In the rows, zero is written as 128.
Each run below is a few steps of one of 6 hidden systems, one row a step.
run 1, rup:
[[ 92 140 121 135  67 133  96 134 136 154  79 138 124 164 188 112 144 142
   96 158]
 [115 114  89 132 145 129 132 131 167 157  83 118 147 143  99 152 158 210
  149 130]
 [143  83 134 154 150  80 152 130 136 111 116 138  78 148  77 168  84 132
  108 109]
 [178 124 136  87 120 138  72 114 141  89 133 154 104 136 128 163 127  75
   90 164]
 [111 170 133 153 134 178 105 155 162 105 136 141 176  60 110 131 138 128
  133 165]
 [113 136 128 170 100 144 169  96 128 138 109 122 167 120  99  70  56 141
  108 102]
 [192 111 127  85 159 124 116  51 110 159 127 109 131 146 118 109 131 120
  157  83]
 [142 138 172 143 157 118 141 152 101 127 171  91  96  84 137 173 183  72
  153 113]
 [ 88 166 122 107  57 142 154 184  98 100 143 106 144 133 169 115 127 104
   74 133]
 [ 95 136  80  76 146 123  98 148 129 145 107 148 170 137 144  61 122 201
  156 104]
 [119  84 154 187 167  82 122 122 129 182  88 144  62 135 128 116 122 137
  181  96]]
run 2, nik, 11 rows:
[[145 115 133 152 141 150 176 131 121 156 129 105 116 124 108 111 136 124
  191 106]
 [145 126 166 111 111 105 158 118  77 101 138 116 118 169 123 139 149 102
  132  93]
 [102 142 133  87 140  93  95 141  93 115 155 138 142 125 176 145 157 119
   88 133]
 [ 84 130  91 149 119 133 117 169 150 168 131 127 115 102 181 106 108 140
  110 156]
 [134 107  98 137  96 151 148 134 166 154  81 119 102 169 115 101 121 163
  174 129]
 [135 103 157 122 147 102 148 119 124  93 111 147 118 171  66 171 168 142
  167 114]
 [124 125 159 132 142  86 114 115 106  87 157 153 126 123 125 188 124  92
   53 148]
 [143 150  83 116 120 163  82 130 150 137 152 133 154  97 177 119  91 134
   68 180]
 [127 138  90 154 129 177 144 139 179 148 132 121 143 102 111  65  93 177
  201 135]
 [131 103 173 143 124 112 177  67 127 120 109 127 111 161  59 106 130 105
  196  82]
 [152 115 177  93 158  97 124  78  61 118 145 137 142 142 130 192 188  66
   89 122]]
run 3, gupa, 11 rows:
[[160 116 146 138 130 164 134 158 110 142  67 136 121 143  99 110 141 130
  173 105]
 [156 154 187 148 112 110 108 133 102  85  93 119 127 145 106 168 160 134
  115 101]
 [110 163 128 112 121  93  71 130 146 108 125 104 137  93 148 162 135 131
   56 121]
 [102 132  73 117 135 149 102 160 174 170 104 111 131  68 138  95  92 131
  104 125]
 [160 115 120 133 119 181 146 149 139 159  61 117 119 125  86  76 106 126
  177  90]
 [179 144 194 126 123 129 116 120  96  92  74 116 128 146  76 151 172 114
  151  76]
 [124 175 171 123 133  91  68 143 109  91 122 108 140  82 142 184 159 105
   50 107]
 [ 99 161  76 119 118 140  81 175 156 162 112  97 145  58 178 101  88 137
   57 127]
 [135 129  85 125 117 178 129 160 165 181  56  99 128 106 106  43  96 164
  187  80]
 [161 125 196 131 122 127 133 121 112 115  34 109 106 147  48 125 169 109
  190  43]
 [148 159 198 109 129  92  72 146  82  88  78 108 126 107 119 216 193  74
   46  92]]
run 4, rup, 11 rows:
[[127 154 135 155 141 136 103 153 118 129 121 130 153  88 137 123 109 146
   98 124]
 [147 143 122 143 103 132 112 116 150 137 102  98 115 121 129  95  93 142
  128 100]
 [135 125 137 102 125 127 129 105 147 131 101 103 116 126  92 128 157 108
  163  93]
 [114 119 155 116 142 120 146 149  93 123 111 128 136 110 103 154 153  86
  104 104]
 [146 148 126 114 129 135 101 169  86 124 113 128 149 116 156 125 113 132
   73 116]
 [144 160 123 139 123 129  80 155 151 130 106 105 117 107 142  96 115 170
  151 101]
 [103 127 151 137  97 109 126 113 163 132  76 104  94 131  95 114 139 113
  157  86]
 [118 106 138  86 131 124 136 119 108 139  68 128 141 137  91 165 169  88
   91 104]
 [158 134 129 126 170 135 105 190  84 126 108 131 150  93 125 164 124 140
   71 113]
 [166 169 135 154 103 129  74 173 143 102 108 106 101 105 144  97  75 155
  113 100]
 [114 154 145 108  87 127  86  95 190 117  68 103 111 120  94  89 145 115
  170  87]]
run 5, zis:
[[ 97  94 107 118  96 114 159 106 145 159 116 120  93 164 142 130 131 102
  117 140]
 [140  90  96  88 152 139 142 148 116 140 126 152 128 166 124 160 161 141
  139 158]
 [121 115 136 158 148 107 132 165 117  95 168 173 109 142 135 147 110 149
  129 165]
 [133 132 125 135  97 112  94  77 162 105 148 152 118 163 147 119 100 142
  116 166]
 [108 116 110 125 144 147 138  68 176 143 142 142 159 120 101 137 150 132
  156 168]
 [126  88 118 154 141 146 202 116 112 139 155 146 137 130  96 142  94  99
  109 152]
 [199 115 121 107 142 135 136 102  83 115 179 142 129 171 149 127 101 132
  126 141]
 [124 148 150 138 149 117 114  98 127 109 212 141 130 121 165 117 153 127
  185 158]
 [ 59 125 129 140  82 127 166  77 142 147 163 135 134 139 160  98 126  86
  123 166]
 [117  78  79  89 140 144 181  92 104 184 126 144 161 179 137 116 141 141
  131 146]
 [143  77 125 155 187 103 174 153  84 143 184 159  95 163 143 152 127 154
  169 148]]
run 6, nel, 11 rows:
[[111 118 108 157 133 130 103 131 148 131 106 181 149 136 127 116  81 176
   97 166]
 [167 117 112 171 141 137 113  75 176 147 133 126 119 130 117 143 106 166
  141 157]
 [160 126 136 142 124 147 163  91 160 104 165 101 118 116  84 171 134  99
  141 145]
 [131 132 130  94 134 147 164 129 103  86 171 141 166 109  93 129 108  81
  102 132]
 [131 131 122 120 165 140 123 134  84 139 167 165 165 105 155  73  88 126
  129 131]
 [142 136 139 169 122 139 132  99 111 169 156 121 118 142 183  83 127 145
  178 136]
 [114 132 144 126  92 119 176  85 120 130 146  92 127 175 137 145 187 129
  165 126]
 [ 73 107 118  81 144  82 175 140  97 111 152 131 146 147 113 162 157 123
  101 114]
 [103  91  88 107 161  98 119 177 106 147 148 171 103 135 170 118  89 133
   95 148]
 [144 115 101 154 106 152 105 146 165 147 134 154  82 166 176 112 120 160
  172 189]
 [105 130 141 160  86 138 165  92 180  93 124 135 133 172  83 158 163 156
  172 169]]
run 7, nel (11 x 20):
[[192 136 101 102 158 131  98 176 137 133 129  81  91 119 135 139 147 169
  176  94]
 [105 152 175 141  83 105 122 160 161  78 115 112  66 121 104 112 131  87
  170  94]
 [ 81 138 150  79  96 129  87  97 132 122  58 157 166 125 112 120 159  75
   78 124]
 [132 125 116 155 188 146 100 170 100 187  70 135 173  76 131 152 140 166
   83 118]
 [208 142 123 180 108 129 113 162 134 139 101  71  70 131 140 122  67 174
  118  83]
 [166 170 148  72  88 123  71  98 191  68 117  83  94 133  98 124 164 110
  181  93]
 [ 45 148 177 117 141 123 118 144 141 113  88 136 162  44  70 140 177  49
  115  99]
 [139 116 124 136 136 160 114 163  62 192  39 139 164  95 144 103  78  98
   17  95]
 [252 156 112 133 148 162  52 166 110 159  84  85 113 137 168 112 128 218
  163  88]
 [132 194 199 168  79  86  98 132 188  65 120  47  58 108  97 131 165 134
  213  59]
 [ 38 150 165  51  73  97 107  83 154 104  56 103 150  88  80 134 171   8
   53  74]]
run 8, pon, 11 rows:
[[186 127 115  95 141 148 127 172 121  95 146 123 108 130 108 134 111 124
  144 120]
 [116 154 167 134 108 124  96 149 135  82 132 152 110 119 127  99 127 105
  160 127]
 [ 84 147 153 136 102 126 103  88 131 147  89 138 158 121 141 110 147 112
  104 130]
 [134 123 108 138 158 140 145 119 110 179 105 103 170 108 122 145 138 158
  100 112]
 [177 117 116 137 143 120 151 165 114 124 139  92  93 128 115 139  96 146
  133  91]
 [146 146 144  91 101 113  92 140 147  82 137 119  81 142 133 118 136  99
  158 114]
 [ 69 151 146 112 112 139  96 135 143 128 101 146 153 101 136 120 177  95
  128 144]
 [105 118 117 155 134 147 147 143 102 175  72 135 174 116 122 124 114 150
   75 120]
 [201 117 115 138 155 118 122 135 112 135 110 105 112 149 113 136  96 189
  130  88]
 [157 149 157 126 119 101  96 138 166  83 147  93  62 119 117 150 150 112
  174 107]
 [ 68 154 144  93  78 141 111 131 157 107 104 124 140  99 124 132 164  54
   96 140]]
run 9, zis:
[[124 134  85 117 112 148 109 176 163 145 119 106 106 100 151 120 107 128
  107 140]
 [134 129 118 117 112 158 125 167 152 114  87 140 123 135  93  93 116 146
  171 116]
 [129 124 179 143 134 107 121 121 114  99  81 151 127 139  75 141 137 121
  134  95]
 [148 144 153 136 138 110  92 109 114 125 108 113 140 108 130 181 145 116
   60 120]
 [140 164  92 129 130 157 107 162 150 136 143  86 151  71 147 136 116 150
   95 135]
 [125 148 111 127 106 150 139 163 159 116 118 106 122 100 100  64  78 135
  165  90]
 [142 121 173 111 124 124 118 106 116 124  65 131 114 139  81 100 139  89
  163  67]
 [141 139 179 136 147 124 109 136  78 142  86 115 141 108 129 186 193  95
   87 108]
 [125 176 108 139 114 131 113 196 108 126 136  81 148  90 177 151 123 162
   54 122]
 [115 161  85 105 109 121  96 170 176 118 117  91 115 102 131  60  81 182
  157  78]
 [109 114 160 127 124 118 107 122 171 138  44 128  82 113  67  93 139  90
  192  70]]
run 10, nik:
[[129 129 123 136 124 152 146 115  96 142 145 153 159 145 149  78 105 141
  143 139]
 [124 119 135 142 149  98 138  88 113 150 153 127 128 151 146 109 135 158
  168 114]
 [115 113 129 123 125  97 154 100 127 140 169 104  97 145 153 157 157 105
  137 135]
 [110 113  96  89 112 140 160 148 118 130 161 128 127 150 155 144 145 107
  107 165]
 [108 105  93 115 136 131 146 166 115 128 147 172 133 156 143 101 101 156
  137 155]
 [125 102 131 153 132 100 121 103 142 129 139 167  94 173 140 111 109 155
  167 149]
 [128 112 137 139 120 117 136  72 152 121 156 137 115 165 131 172 166 125
  144 176]
 [113 114 100 118 129 140 178 112 128 114 182 138 162 138 122 166 129 127
   93 181]
 [136 101  79 106 151 132 149 121 123 126 182 164 142 140 135  95  59 143
  116 152]
 [152 106 124 135 152 129 118  88 143 137 180 164  99 148 148  85 105 131
  203 157]
 [120 121 159 156 109 137 174  69 124 127 185 134 124 163 143 141 173 102
  182 175]]
run 11, gupa, 11 rows:
[[121 140 164 169 128  79 101 123 108 130 132 122 104 152 171 161 161 161
  124 129]
 [ 80 133  95 126  91 102 133 138 172 135 139  95 102 134 159 159 141 141
   95 150]
 [ 96  94  64  83 131 138 153 156 166 137 114 142 128 136  98 118 110 141
  129 141]
 [160  83 137 136 161 137 130 136 122 123  99 185 110 150  78 119 100 127
  159 130]
 [186 133 180 167 117 135  99  97 120 101 126 148 108 150 127 168 141 111
  124 157]
 [121 173 125 136 103 137 119 103 158  97 173 101 163 101 140 169 147 134
   88 168]
 [ 87 131  77 104 140 130 154 112 154 136 167 120 173  84 114  88  74 133
  104 124]
 [158  89 120 115 165 145 144  99 106 176 126 145 117 128 119  63  91 102
  179  99]
 [176 131 190 159 127 147 144 124  78 131 137 122 100 153 143 144 186  96
  187 126]
 [ 93 173 159 130  85 103 147 145  93  73 169 105 152 145 159 174 176 133
   86 141]
 [ 56 130  70  82 141  77 112 134 137 131 159 140 160 118 164 104  94 172
   74 129]]
run 12, pon:
[[169  98 109  75 134 130 139 157  85 114 123 153 115 164 119 100  79 113
  115 101]
 [153 144 164 135 153 116  63 142 116 109 142 164 106 137 162 116 155 145
  185 141]
 [ 74 157 159 187  69 125 134 116 157 134 113 107 118 124 152 144 163 117
  118 154]
 [100 121  78  81 113 134 162  96 138 143 103 106 188 141  99 137 129 154
   77 119]
 [151  88 100 116 217 110 130 166 115 142 142 150 118 100  97 127  92 152
  145 101]
 [186 118 165 167 107 128  99 141 130 115 128 140  41 148 152 132 103  83
  144 143]
 [124 180 152 107  63 164 106  95 151  85 128 117 167 148 136 142 197 120
  139 167]
 [ 34 142 116 136 150 113 171 137 126 128 133 133 207  76  91 115 122 151
  100 109]
 [161  76  97 129 174  98 122 109 102 186 107 141 100 129 136  98  37 129
   81  91]
 [240 128 138 130 143 162  83 122 133 141 146 106  70 148 161 153 169 128
  200 149]
 [ 75 178 175 152  51 147 179 166 147  61 153  95 127 125 111 152 191  95
  163 144]]

Which system made each run below?
run 13 (2 x 20):
[[184 115 132 139 175 114  96  85 142 117 192 147 102 109 131 145  93 111
  135 154]
 [140 148 143 158  93 178 143 100 154 117 186 121 122 107 148 124 129  72
  150 185]]
 -> pon
run 14:
[[142 104 131 133 131 126 132 113 117 133 164 158  99 162 159 122 124 113
  153 165]
 [113 126 131 147 115 137 155 115 131 119 172 146 132 157 146 146 156 136
  156 182]]
 -> gupa
run 15 (2 x 20):
[[147  88 134 115 137 111 102  40 116 147  93 183 145 173 120 143 108 112
   68 152]
 [192 117 110 170 189 156 118 119 141 162 172 115 125  95 143 194 146 155
  134 181]]
 -> gupa
run 16, 2 rows:
[[156 109  89  80 101 144 134 162  90 121 118 159 123 190 151  70  68 146
  113 122]
 [151 130 158 133 174 110  63 117 136 123 128 164 107 142 136 119 175 166
  223 132]]
 -> rup
run 17, 2 rows:
[[147 125 111 157 109 154 139 147 162 159 145  87  83 130 162 167 163 131
  152 170]
 [ 97 127 107  96  75 147 189 151 148  85 129 122 139 165  87 133 139 128
  137 138]]
 -> pon
run 18, 2 rows:
[[164 114 141  75 137 138 168 123  90 112 130 110 127 149  88 122 152  93
  168  79]
 [132 143 182 118 157  98 100 162  64  89 153 156 127 118 148 147 155  97
  118 116]]
 -> gupa
run 19:
[[ 68 107 131 135 149 140 161 121 110 165  74 162 182 102  83  87 116 115
  124 100]
 [207 100 144 145 164 134 127 109  53 180  92 128 130 150 142 132 109 135
   98  95]]
 -> rup
run 20 (2 x 20):
[[155 137 143 108 102 160 151 152 139  76  95 117 133 140  57 152 148 117
  145 111]
 [120 143 164 113 159  97  94 131 104  78 116 165 161  98  87 122 100 118
   91  92]]
 -> nel
run 21, 2 rows:
[[149 152 145 162 120 131 145 113 118  70 181 141 159 139 116 148 102 158
  109 155]
 [110 143 109 102 127 106 112  60 155 111 177 133 161 115 131  94  87 132
  110 132]]
 -> nik
run 22 (2 x 20):
[[115 136 125 169 130  82 106 176 116 118 105 139 118 153 147 126  95 220
  102 111]
 [139 116 115 119 109  81  62  93 198 128  93 124  63 155 132 133 113 146
  130 124]]
 -> rup
run 23:
[[129 120 123 147 131 188 198 153  88 152 153 137 155 107 123  67  89  98
  158 126]
 [157 122 162 124 123 105 147  93  56 126 142 143 126 193 151  75 116 138
  168  88]]
 -> pon
run 24, 2 rows:
[[123 109 118  89 124 129 127  94 119 162  91 131 134 148 124  81 122 110
  140  95]
 [150 114 155 140 171 131 127 146  94 154 109 129 122 123 122 160 179 125
  160 116]]
 -> gupa
run 25 (2 x 20):
[[144 107 109 116 139 148 110 209  97 146 118 163  93 134 169 102 103 117
  125 142]
 [140 151 154 157  99 132  91 150 134 102 102 152 113 171 146 107 145 181
  179 141]]
 -> zis
run 26, 2 rows:
[[148 146 107  90  85 168 131 142 145 111 108 110 139 172 124 126 175 164
  170 138]
 [ 61 121 153 126 155  78 155 148 120  86 132 157 144 119  76 136 137 135
  139 101]]
 -> zis
run 27:
[[121 138 125  99  85 121 119 117 145 119 100 101 114 135 121 117 121 105
  104 103]
 [118 124 124  98 156 142 104 157 128 140  95 142 145 105 113 134 163 122
  137 123]]
 -> nik
run 28:
[[204 116 136 160 130 176 151 113 114 142 102 113 135 128  93 152 107 119
  112 127]
 [185 166 152 125 134 139 138 137  99  75 175  95 148 116 111 150 136 136
  137 108]]
 -> zis
run 29:
[[151 104 142 125 169 103  96 103 162 156  80 109  85  92  82 143 133  96
  149  80]
 [178 136 164 122 119 168 116 153 106 123  92 105 113 103 116 181 166  53
   92 126]]
 -> pon
run 30:
[[ 82 126  97 114 104 119 129 183 181  89 143 142 105 134 121 166 140 139
  119 177]
 [ 97  99 106 126 109 143 133 132 167 109  95 190 134 150  88 115  84 129
  105 171]]
 -> nik
run 31, 2 rows:
[[155 154  94  92 113 126 120  93 135 111 164  99 155 130 138  78  72 158
  116 101]
 [120 119 134 114 168 113 116 101 151 154 155 119  98  93 123  87 138  95
  209 100]]
 -> rup
run 32, 2 rows:
[[125 103  82 116 141 143 164 141 135 134 109 144 160 169  95 134 128 203
  145 139]
 [142  91 142 157 170  69 132 105 139 103 153 159  85 152  95 148  88 153
  147 123]]
 -> nel
run 33, 2 rows:
[[158 140 119 106 123 126  97 195 143 113 133 104  66 136 151 117 147 146
  191 110]
 [ 64 149 174 140  70 116 134 156 151  81 102 140 108 143 112 130 172 103
  155 132]]
 -> nik
run 34:
[[121 109  98 108 122 121 134 154 119 141  98 137 120 155 130  94  96 154
  124 105]
 [151 109 147 136 155 106  99 132 133 131 103 143  92 146 116 140 148 147
  171 114]]
 -> zis
run 35, 2 rows:
[[101 144 123 102  96 123 105 118 135 108 114 150 149 141 137 100 114 129
  101 134]
 [118 117 118 137 167 130 105 110 144 170 104 141 144 105 123 116 136 147
  144 125]]
 -> rup
run 36:
[[146 160 115 130  98 158 157 128 125 135 140  73 149 122 136  99 123 150
  146 103]
 [102 127 131  93 133  98 145 131 119 127 130 107 118 127 113  90 133 122
  170  68]]
 -> pon
